In the rows, 128 means zero.
The same turns and mirrors carry the whole set onto itself and the rows of a family onto each other. Which other rows belong to the same family as each row named below? List them in the order they appear above.
These 32 rows form 4 families of 8 rows each.
k_401: [135 136 107 126 130 143 155 143  86 112 136 114 144 148  93 152 130]
k_970: [103 107 122 107 120  89 160 129 114 144 127 137  87 129 163 103 105]
k_445: [131 126 114 124 145 182 127 151  92 120 137  96 138 121 109 138 136]
k_25: [141 146 104 105 137 177 121 152  93 135 131  98 127 156 122 148 129]
k_115: [ 76 127 135 104 119  84 147 128 131 153 128 136  92 145 151 105 119]
k_897: [ 95  98 142 123 125  87 149 130 145 155 115 121 116 127 142  93 126]
k_212: [136 143  91 118 112 186  94 133 128  95 121 118 135 136 132 143 139]
k_419: [138 136 116 119 133 166 147 148  92  99 131  97 134 122 107 144 113]
k_894: [ 90  95 121 105 126 111 129 124 120 167 135 142  90 122 166  95 134]
k_11: [ 77 129 130  97 105  83 141 123 144 120 125 143  98 141 160 102 106]
k_255: [104 101 139 116 114  79 152 129 156 122 113 129 117 119 146  95 109]
k_581: [ 98  88 148 103 140 106 124 120 138 165 130 131 112 147 145  94 129]
k_196: [133 135 112 114 121 178 128 146 105  74 131 109 140 118 113 138 115]
k_641: [135 143 104 118 109 150 135 140 111  69 132 130 148 140 103 145 122]
k_758: [140 148  96  94 113 177 109 147 110  96 127 120 133 152 130 145 111]
k_122: [147 152 103 138 129 161 148 142  99 128 123 100 121 150 118 154 122]
k_239: [101 108 113  94 103 103 141 128 136 110 125 156  94 118 173 100 100]
k_740: [ 68 114 129  99 118  99 120 123 138 158 133 139  98 138 155  97 141]
k_220: [147 156  95 125 109 163 134 139 119  85 121 111 128 138 126 152 109]
k_455: [106 102 145 106 131  81 155 128 135 139 121 133 107 148 147 100  97]
k_304: [ 72 120 125  90 104 103 114 123 153 125 126 155 104 134 162  96 127]
k_599: [128 123 111 111 129 188 106 143 108  95 137 110 142 116 111 138 142]
k_109: [ 90  87 141  90 123 117 104 117 161 130 128 147 120 133 159  87 131]
k_83: [ 93  95 136 115 122  99 121 125 161 148 121 130 121 118 148  85 142]
k_695: [126 127 110 122 132 170 120 135  95 128 144 117 148 143  96 139 160]
k_845: [ 89  99 111  91 116 117 111 122 139 131 128 156  98 111 175  89 132]
k_890: [145 154 101 107 120 166 131 150  97 108 125 112 125 160 123 154 101]
k_708: [ 96 100 134 109 110  94 125 128 169 119 115 138 120 114 153  86 125]
k_690: [135 140  96 129 130 182 110 137 113 141 126 102 128 140 123 143 152]
k_662: [135 142  99  93 128 189  96 143 107 121 131 116 135 151 128 141 136]
k_356: [104 102 140  89 113  93 130 121 157 105 120 148 116 138 157  95  97]
k_314: [127 130  99 111 112 172 102 132 116  90 134 130 157 134 105 135 154]

Which other rows belong to the same family as k_897? k_25, k_255, k_758, k_83, k_890, k_708, k_662
Which other rows belong to the same family as k_641? k_401, k_970, k_894, k_239, k_695, k_845, k_314
Which other rows belong to the same family as k_212? k_581, k_122, k_220, k_455, k_109, k_690, k_356

The same turns and mirrors carry the whole set onto itself and the rows of a family onto each other. Which other rows belong to the same family as each row named below? List them in the order they appear above.
These 28 rows form 7 families of 4 rows each.
k_53: [123 108 107 140 153 137 147 110 156 163  90 135 139 132]
k_214: [142 115 114 146 111 149 157 130 145 118 164 145 101 103]
k_744: [124  92 130 157 110 140 145 117 131  98 157 141 117 114]
k_76: [139 125  94 128 131 138 155 120 126 183  93 121 130 124]
k_491: [146 166 118 105 136 129 110 126 128 160  75 115 120 107]
k_644: [125 140 141  97 144 113 103 147 126 145  80 106 137 112]
k_992: [135 131 136  82 134 112 106 150 109 144  91 124 135 108]
k_520: [122 122 128 175 134 153 133 129 128  97 162 126 121 113]
k_842: [145 128 108 121 160 145 158 125 142 172  98 143 140 105]
k_711: [121 149 162 137 112 125 102 119 110  92 138 139 125 142]
k_359: [135 120 113 157 109 160 163 101 134  99 147 132 117 116]
k_161: [143 111 112 156 122 135 152 107 146  88 152 139 114 127]
k_39: [131 111 114 121 150 145 128 109 140 180  96 146 133 102]
k_176: [133 153 155 133 125 144 120 130 117  75 135 127 108 147]
k_889: [118 144 144 136 106 130  96 125 116  88 144 119 102 140]
k_576: [119 147 141 148 120  98 116 135 126  82 146 123 126 140]
k_113: [150 144 138  83 137 115 129 135 119 147  74 112 123 122]
k_353: [134 154 158 144  92 128 106 135 111  92 134 132 112 129]
k_991: [149 119 102 127 128 122 135 108 134 173  85 120 139  94]
k_94: [145 143 129  83 146 110 105 152 107 144 105 113 111 110]
k_556: [123 119 109 157 133 147 142 118 137 107 170 112 102 129]
k_696: [138 166 117  97 128 116 111 150 122 158  92 134 143 107]
k_984: [125 142 142  97 128 118 119 147 105 167  83 113 131 119]
k_741: [118 159 152 136 107 130 117 115 101  92 125 125 133 156]
k_646: [138 112 108 127 159 152 152 115 144 169  86 138 121 128]
k_668: [123 141 149 156 117 124 138 144 114  75 135 107 114 131]
k_509: [146 111 105 133 170 137 149 115 138 168  96 125 120 106]
k_663: [137 108 122 140 115 151 167 112 144 103 157 130  98 118]

Which other rows belong to the same family as k_53? k_214, k_94, k_741
Which other rows belong to the same family as k_696? k_76, k_576, k_556
Which other rows belong to the same family as k_113? k_744, k_39, k_176
Which other rows belong to the same family as k_644? k_359, k_353, k_509
Which other rows belong to the same family as k_161? k_842, k_889, k_984
Which other rows belong to the same family as k_646? k_992, k_711, k_663

The same turns and mirrors carry the whole set onto itself and the rows of a family onto each other. Which other rows belong to the same family as each row named below? List them in the order they appear above.
These 36 rows form 6 families of 6 rows each.
k_78: [170 126 108 145 159  64 135 148 165 142  67 109  97  78 149 127 123 149
 111 123 123 121  74 158 147 112 133 145 118 168 129 130 109 115 113  87]
k_568: [150 181 130 174 194 113 142 139 176 151 107 114 109 106 152  98 125 136
 117 125  79 131  99 130 116 128 136 105 139 125 133 126 114 143 115 116]
k_637: [ 96 137 100 137 139 138 106 162 165 129 144 167 119 119 139 132 113 153
 139  83 158 153 149 157 141 109 146 141 149 133 103  79 134 156 120 142]
k_944: [112 164 127 145 141 115 128 166 170 156 136 118 107 103 122  92  88 154
 132 135  98 150 127 157 158 125 147  98 145 101  97 119 144 182 124  95]
k_776: [135 145 124 132 158 101 132 142 146 182  91 137 100  87  84 123 104 138
 102 107  98 134 134 131 161 146 167 140 139 126 109  99 183 161 125  80]
k_397: [155 120 114 119 154  89 145 151 183 161 114 125  93  91  98 150 129 106
 143 118 145 143 131 130 145 178 146 171 169 142 116 104 170 173 124 132]
k_134: [134 125 141 125 129 111  97 113 107 164 118 100 109 116  90 124 163 140
 151 114 115 132 143 138 128 144 154 177 139 122 108 106 100 117 129 148]
k_534: [125 163 155 147 151 140 125 131 155 150  84 131 110  73 111 167 126 125
 123  98 101 145 134 157 115 171 168 156 153 144  92 109 122 134 108 156]
k_191: [138 188 153 154 182 144 120 141 156 134  99 100  92 101 152 131 112 137
 149 120 107 151 101 187 112 116 137 147 142 137 104 116  98 116 109 131]
k_27: [159 132 102 124 131  72 129 162 159 166  68 129 111  89  93 103 105 174
 172 129 130 115 132 164 169 122 157 130 131 176 119 110 121 181 153 113]
k_481: [149 120  88 156 124  94 117 115 148 153  80 148 126 107 114 122 146 150
 171 128  98 129 174 162 127 125 171 145 144 179  99  69 126 175 113 152]
k_903: [146 130  80 169 122 103 114 128 157 134 108 119 128 104 157 135 167 138
 135 129 120 161 138 185 110 114 138 147 130 135  82 102 106 144  64 117]
k_957: [144 103 120 132 147 111 128 160 129 139 113  99 101 172 119 130 131 146
  99 144 139 132 114 132 110  89 127 132 157 151 143 115 130 112 143 127]
k_343: [153 114 103 151 146  54 140 166 171 129  92 110  94 101 174 117 114 147
 121 132 136 126  82 166 132  87 125 125 144 164 127 123 127 134 107  92]
k_543: [145 126  71 141 140 117 123 145 158 118 138 127 113 131 137 118 120 162
 153 129 117 184 154 186 158  96 154 191 144 132 111  88 133 126 134 125]
k_912: [135 140 103 154 182  83 129 152 152 165 102 161 112 122 142  99 134 142
 121  77 112 128 112 106 121 104 131 138 148 133 147 107 158 138 139  83]
k_463: [137 130 112 142 175 106 110 164 142 142 100 145  96 148 139 141 126 148
 117  72 162 151 113 157 116 114 141 178 138 149 133  78 164 132 126 111]
k_75: [156 129 126 175 172 127 149 146 180 129  84 121 117  94 135 133  97 125
 151 135  92 139  97 140 141 119 115 149 174 162 111 152  91 110 147 141]
k_52: [140 125 153 133 176  96 146 158 153 151  75 135  95  93  97 168  93 155
  94  87 135 130 114 139 126 148 166 157 153 167 121 103 155 140 143 120]
k_871: [159 147  90 142 144  98 102 157 156 152  67 132 134 136 126 103 161 155
 169 131 117 137  92 158 120 118 116 147 122 164 142 118  93 142 153 103]
k_416: [113 156 139 134 169 132 137 166 179 122 135 127 102  88 140 124  68 174
 144 120 138 139 118 171 148  89 140 112 151 143 106 111 103 148 139 126]
k_423: [133 114 119 148 123  74 124 124 182 144 114 125 125  39 105 136 111 152
 122 135 125 127 122 158 169 144 159 122 138 147  77 107 106 175 103 122]
k_920: [145 131 128 126 138 118 134 140 148 158 124 105  86  94 103 107  97 134
 135 135 146  96 154 131 168  99 153 102 158 149 109 115 106 146 119 171]
k_541: [176 147 127 143 167 116 126 131 118 157  94  91 102 119  99 113 129 155
 124 133 124 122 132 148 127  75 140 142 147 149 126 134  83  97 138 134]
k_346: [119  99 142 109 114 105 126 165 133 164 106 112  97 115  90 132 114 134
 122 116 140 103 121 106 153 148 143 127 156 141 125 132 125 134 149 148]
k_600: [102 117  93 168 137 123 130 154 136 144 126 150 124 142 155 104 116 169
 150  88  84 154 155 141 128 110 148 137 134 110  99  99 139 148 113 102]
k_724: [103 111 104 133 100 121 107 136 160 134  96 139 144 125 126 131 152 151
 173 151  79 145 122 152 126 161 144 140 126 159 110  87 104 158 137 137]
k_471: [128 118 123 109 120  99 141 161 176 145  76 112  99 110 117 131  99 138
 150 180  97 117 103 155 148 144 146 103 144 184 123  96 145 174 139 117]
k_872: [165  92  83 177 175  98 145 159 179 132  96 152 117 133 131 129 102 138
 123 102 145 138 117 126 152 103 122 161 170 173 130 114 140 134 147 138]
k_621: [173 145  95 150 159  97 126 135 163 150  59 122 107 138 140 122 153 118
 147 161 106 125 113 163  99 101 130 127 150 192 135  86 143 153 114 122]
k_313: [153 129 120 145 138 113 139 134 147 130  92  99 103 115 120 153 130 135
 133 143  73 183 131 180 124 153 167 203 158 141 107 112 142 112 127 131]
k_260: [136 154 110 112 150 121 135 149 196 146 148 123 103  70 120 117 113 122
 190 136 139 145 130 151 170 137 125 148 160 122 101 119 111 164 130 129]
k_734: [133 111  83 145 116 104 108 126 143 146  90 136 132 100 142 153 178 131
 127 115 113 158 122 163 114 131 132 174 123 139  95  99 119 121  81  93]
k_548: [127 118 117 131 133 119 106 118 130 141 156  99  97 149 126 116 146 130
 139 143 134 133 157 147 126 108 152 140 150 130 109  70 129 143 103 166]
k_98: [137 136 117 175 166 139 142 117 137 158  85 124 113 109 129 133 124 146
 117 108  48 143 149 136 128 155 170 147 118 127  98  98 131 130  92 118]
k_523: [102  86 116 131 105  65 123 141 177 141 120 143 124  60 116 143 114 144
 125 130 129 128 115 144 156 134 146 128 156 150  84  98 140 171 114 104]

Which other rows belong to the same family as k_534? k_637, k_191, k_463, k_52, k_416
Which other rows belong to the same family as k_313? k_397, k_543, k_75, k_872, k_260
Which other rows belong to the same family as k_957? k_134, k_920, k_541, k_346, k_548
Which other rows belong to the same family as k_78? k_903, k_343, k_423, k_734, k_523
Which other rows belong to the same family as k_27? k_481, k_871, k_724, k_471, k_621

